In the rows, zero is written as 128.
One turn moves every row onto another: examples first, then more rows asked
K_279: [105 129 132 140 173 156 165 144 137  79 137 131 113]
K_288: [133 100 122 100 157 117 148 146 126  95 147 119 116]
K_894: [121 124 129 143 155 104 126 149 113  84 144 112 176]
K_568: [122 136 133 132 167 147 169 157 166 112 133 133 119]
K_757: [148 155 151 117 150 110 145 168 110 108 118 117 138]
K_327: [146 151 130 127 120 119 150 123 111 124 107 141 168]
K_905: [132 105 141 120 159 104 156 164 121  95 144 122 122]
K_361: [149 143 120 123 165 140 171 147 138 131 139 148 131]
K_851: [124 145 105 127 166 159 160 130 109  82 145 130 119]
K_30: [127 137 109 136 121 126 176 115 135 126 122 157 146]
K_15: [108 142 112 104 105 137 135 127 164  92 136 114 142]
K_564: [126 114 123 109 148 114 125 140 154 108 151 111 174]
K_949: [110 137 117 144 120 130 173 126 167 118 115 141 134]
K_476: [118 164  95 132 108 135 159 113 129 102 138 138 139]
K_213: [102 142 103 149 122 137 161 107 119  82 131 143 130]
K_651: [125 154 153  97 154 142 126 133 111  83 113 111 127]
K_902: [134 117 112 122 150 104 127 142 123 101 155 115 177]
K_286: [140 144 141 130 167 142 170 133 103 111 149 154 139]
K_899: [ 95 152 153 142 112 132 172 122 136  96 138 146 151]
K_153: [ 93 145 154 114 112 144 137 118 138  76 127 120 154]
K_960: [ 90 132 124 156 125 136 167 119 150  87 121 138 127]
K_835: [130 135 115 117 162 130 110 124 124 102 108 117 174]
K_330: [135 139 139 146 120 107 155 148 153 126 105 132 155]
K_398: [109 110 143 163 131 105 155 148 147  93 118 136 140]
K_978: [121 136 142  86 152 145 127 131 135  85 124 105 117]
K_596: [129 115 122  85 154 134 136 135 140  94 138 109 113]
K_469: [139 171 105 112 149 158 159 139 130 104 149 115 128]
K_328: [116 146 149 123 121 135 143 107  97  89 117 140 166]
K_191: [124 121  80 116 117 122 138 123 135  93 141 130 135]
K_83: [139 130 152 125 153 102 155 177 122 105 131 118 132]
K_451: [124 175 149 121 145 155 163 149 148 102 152 113 134]
K_70: [141 163 151 108 152 127 133 148  99  97 111 117 135]
K_239: [109 109 143 111 157 127 120 128 153  94 138 114 171]
K_227: [107 169 128 131 101 134 165 127 153 107 139 133 146]
K_452: [115 139 138 146 153 111 121 157 134  88 123 103 174]
K_136: [129 149 122 129 154 121 115 147 141 104 107 105 174]
K_510: [111 137 134 142 123 128 176 110 112 105 132 163 152]
K_721: [113 115 134 115 165 134 114 116 127  89 121 122 171]
K_157: [112 100 107 149 133 110 147 128 119  79 135 143 132]
K_140: [118 157 169 135 159 150 168 140 120  92 153 134 138]

K_721 turns into K_452
K_279 turns into K_451
Now these:
K_757 turns into K_288
K_327 turns into K_157
K_30 turns into K_213

